J914: [137 126 127  72 151 169  98 141]
J937: [118 133 127 187 105  86 162 111]
J48: [133 195 131 124  77 165 122 122]
J60: [141 121 126 125 124  75  77 165]
J714: [119  59 122  98 103 151 143 133]
J295: [127 111  86 133 162 104 118 187]
J583: [123  65 123  87 110 160 137 136]
J339: [124  64 119  90 106 154 144 133]
J322: [ 57 121 130  98 140 121 149 105]
J31: [126  75 121  77 124 165 125 142]
J960: [139 125 129  68 152 171  95 139]
J955: [116  98 125 170  89  96 168 116]
start: [ 77 124 165] : J31, 4
perm: [162 111 118 133 127 187 105  86] : J937
start: [119  90 106] : J339, 3
perm: [165 141 121 126 125 124  75  77] : J60
perm: [124  77 126 165 125 142  75 121] : J31
perm: [ 75 125  77 142 121 126 124 165] : J31

J73: [153 121  98 160  93 130 195 122 126 163 146 152]
J710: [163 121 130  93 195 160 153 126  98 152 145 122]
J898: [121 130  93 195 160 153 126 139 153 152 145 122]
start: [121  98 160  93 130 195 122 126 163] : J73, 2
q: [121 130  93 195 160 153 126 139 153 152 145 122] : J898
perm: [153  98 145 152 195  93 163 160 130 126 121 122] : J710

J465: [128 147 115 188 140 172 178 171]
J193: [ 62  80 105 137 172 185 179  87]
J895: [101 170 135 153 165 140  72 168]
J90: [154 165 188 115 172 141 114 171]
start: [115 188] : J465, 3
start: [153 165] : J895, 4
perm: [170 135 153 165 140  72 168 101] : J895

J666: [130 128 107 130 140 178 136 189 154  67 135 125 118 151 175 123 122 147
 127 131 141  99 108 125 106 111 151 134 141 123 111 127 164 128 109 137
 135 133 124 136 117 122 135 138 142 135 148 142 139]
J183: [128 126 133 126 130 120 131 165 132 144 133 130 126 121 131 129 119 134
 133 125 124 130 126 120 125 131 121 134 129 132 129 122 123 132 123 132
 123 133 120 127 129 132 126 127 134 119 126 123 139]
J2: [126 128 121 128 127 139 130 113 133 121 127 125 125 130 139 128 119 130
 127 127 133 123 122 126 124 125 130 127 135 129 123 130 135 127 123 131
 128 133 128 128 126 127 129 131 130 130 132 132 129]
J804: [119 128 128 126 121 122 129  57 127 146 121 122 129 119 127 175 123 147
 122 141 131 137 129 130 135 132 119 118 135 131 128 135 123 123 133 129
 126 133 114 123 131 128 126 128 126 133 124 130 120]
J457: [125 128 117 127 124 138 132  98 132 141 125 123 124 122 141 130  95 127
 129 124 134 129 119 121 127 128 122 126 141 133 123 129 132 126 124 133
 124 133 153 124 128 130 126 131 129 127 130 131 133]
J328: [136 128 126 129 137 125 131 191 131 148 136 132 127 119 126 129 124 136
 134 125 123 132 129 119 125 133 119 137 128 133 130 121 121 133 123 133
 123 133 127 127 130 133 125 127 136 118 124 122 141]
J353: [130 128 133 123 120 122 128 128 131 133 131 122 135 123 128 114 129 121
 135 128 126 129 135 119 147 121 146 141 118 132 119 127 127 175 131 122
 129 124 123 125 129 133 126 123 119 126  57 137 130]
start: [141 131 137 129 130 135 132 119 118 135 131 128] : J804, 20
start: [125 118] : J666, 12
perm: [ 57 114 118 119 119 119 120 121 121 122 122 122 123 123 123 123 124 126
 126 126 126 127 127 128 128 128 128 128 129 129 129 129 130 130 131 131
 131 132 133 133 133 135 135 135 137 141 146 147 175] : J804
start: [175 123 122 147 127 131 141] : J666, 15
start: [128 126 133 124 130 120] : J804, 44

J99: [148  91 141 150 155 126  79  84 194 175  84 139 134 143  66  88 122  98]
J642: [110  43 115 109 106 124 103  59  93 101  92 118 118 113  55 138 127  84]
J18: [127 118 110  43  59 106  93  92 118 113  85 124 109 115 101 103  55 138]
J870: [101 106 137 118 109 118 110  55 115  59  43  92 113 127  93 103  84 124]
J718: [119 135 123 119 118 129 145 142 101 109 141 123 126 121 147 142 130 136]
J511: [127  89 127 127 129 125 107  95 137 133 103 127 126 126  87 120 124 106]
J748: [139 116 106 109 143 157 123  97 118 149 158 149 115 157 112 108 126  85]
perm: [ 87  89  95 103 106 107 120 124 125 126 126 127 127 127 127 129 133 137] : J511
start: [ 84 194 175  84 139 134 143  66] : J99, 8
perm: [ 84 127 138  55 113 118 118  92 101  93  59 103 124 106 109 115  43 110] : J642
perm: [101 109 118  59  43 115 113 124  93 127 118 138  85  92 103 110 106  55] : J18
perm: [138 106 101 113 127 124  93 118  43 110 115  59 118  92 103  84 109  55] : J642
start: [119 135] : J718, 1
perm: [101 109 118 119 119 121 123 123 126 129 130 135 136 141 142 142 145 147] : J718

J329: [ 93  91 139 167  96 123 114 123 127 156 110  63  78 126 141]
J766: [138 129  91 138 108 154 122 142 139 161 122 103  68 155 134]
J157: [138 126 141 165  94 123 114 124 131 153 110  62  78 125 142]
J360: [138 133 138 157  91 121 115 127 141 156 110  63  80 127 146]
J713: [138 122 116  72  87  94  91 139 167  74 121 101 144 152 167]
J75: [137 131 130 135 102 107 121 140 129 117 124  73  88 168 147]
J682: [ 63 157 127 138  80 141 115 110 133 141  91 138 126 121 146]
J226: [134 122  68 103 161 129 142 107 122 138 139 155 154  91 138]
J609: [138 138 135 145  89 114 116 131 147 124 114  64  87 135 152]
J291: [137 131 130 135 102 107 121 138 129 117 124  73  88 168 147]
J310: [138 133 138 157  91 121 115 127 141 141 110  63  80 127 146]
start: [ 94  91 139] : J713, 6
perm: [ 68  91 103 107 122 122 129 134 138 138 139 142 154 155 161] : J226
perm: [108 161 134 154 139 103  91 155  68 122 138 142 138 122 129] : J766
perm: [138 138 141  63 110 157 127  91 133 127  80 146 115 121 141] : J310
start: [103 161 129] : J226, 4
start: [141 165  94 123 114 124 131 153 110  62  78 125] : J157, 3
perm: [134 155  68 103 122 161 139 142 122 154 108 138  91 129 138] : J766

J888: [ 97  79 146 120  87 147 101  75 135 117 108 142 125 117  94 170  91 199
 194 143 166  97 136 167 127  93 185 119 182  90 174 130  99 146 171 113
 146  98  93 119 176 118 130 129]
J857: [ 99 143 138 142 107 121 117 128 118 130 118 129  86 140 116 144 128 138
 131 119 150 140 110 115 121 111 122 133 117 126 126 143 123 128 125 112
 103 108 134 127 139 120 115 137]
J634: [105  89 127 112  89 158  93  79 139 117  96 140 128 108  93 168 103 198
 193 124 157 109 136 174 146  90 186 130 192  92 172 130 103 164 162 103
 156 102  97 136 187 102 131 129]
J812: [115  82 133 127  91 145 107  92 143 115 110 135 131 113 100 171 100 183
 198 120 158 115 135 166 134  95 174 127 192  92 166 127 106 172 165 100
 144  96 101 132 173 109 125 121]
J466: [123 111 131 127 145 135 147 110 107 118 121 144 128  99 137 122 132 105
 113 124 125 135 151 119 113 124 125 107 119 169 112 112 129 141 126 135
 140 115 130 131 149 162 109 133]
J251: [115 122 130 131 123 126 127 135 129 123 143 131 117 123 142 110 117 130
 100 115 120 123 109 134 126 130 124 124 114 130 138 122 127 137 119 128
 115 124 139 133 139 132 115 139]
J134: [ 99 146 125 159 101 128 124 117 139 112 119 138 100 120 117 142 133 137
 110 114 143 122 126 119 136 106 127 121 120 117 140 131 114 122 134 103
 114 120 120 140 143 137 106 150]
J677: [112  90 149 114 101 167 106  88 157 128 104 176 137 111  81 165 120 187
 187 119 168 121 142 154 133 118 165  99 176  96 162 137  84 137 150 117
 163  95  97 140 183 109 121 110]
J104: [113 128 131 135 113 130 133 134 126 124 146 120 119 127 139 116 116 132
 113 122 128 119 112 134 124 135 132 119 122 135 132 123 130 140 120 124
 122 117 145 124 150 139 114 132]
start: [135 113] : J104, 4
start: [ 75 135 117 108 142 125 117  94 170  91 199] : J888, 8
perm: [132 113 128 131 135 113 130 133 134 126 124 146 120 119 127 139 116 116
 132 113 122 128 119 112 134 124 135 132 119 122 135 132 123 130 140 120
 124 122 117 145 124 150 139 114] : J104

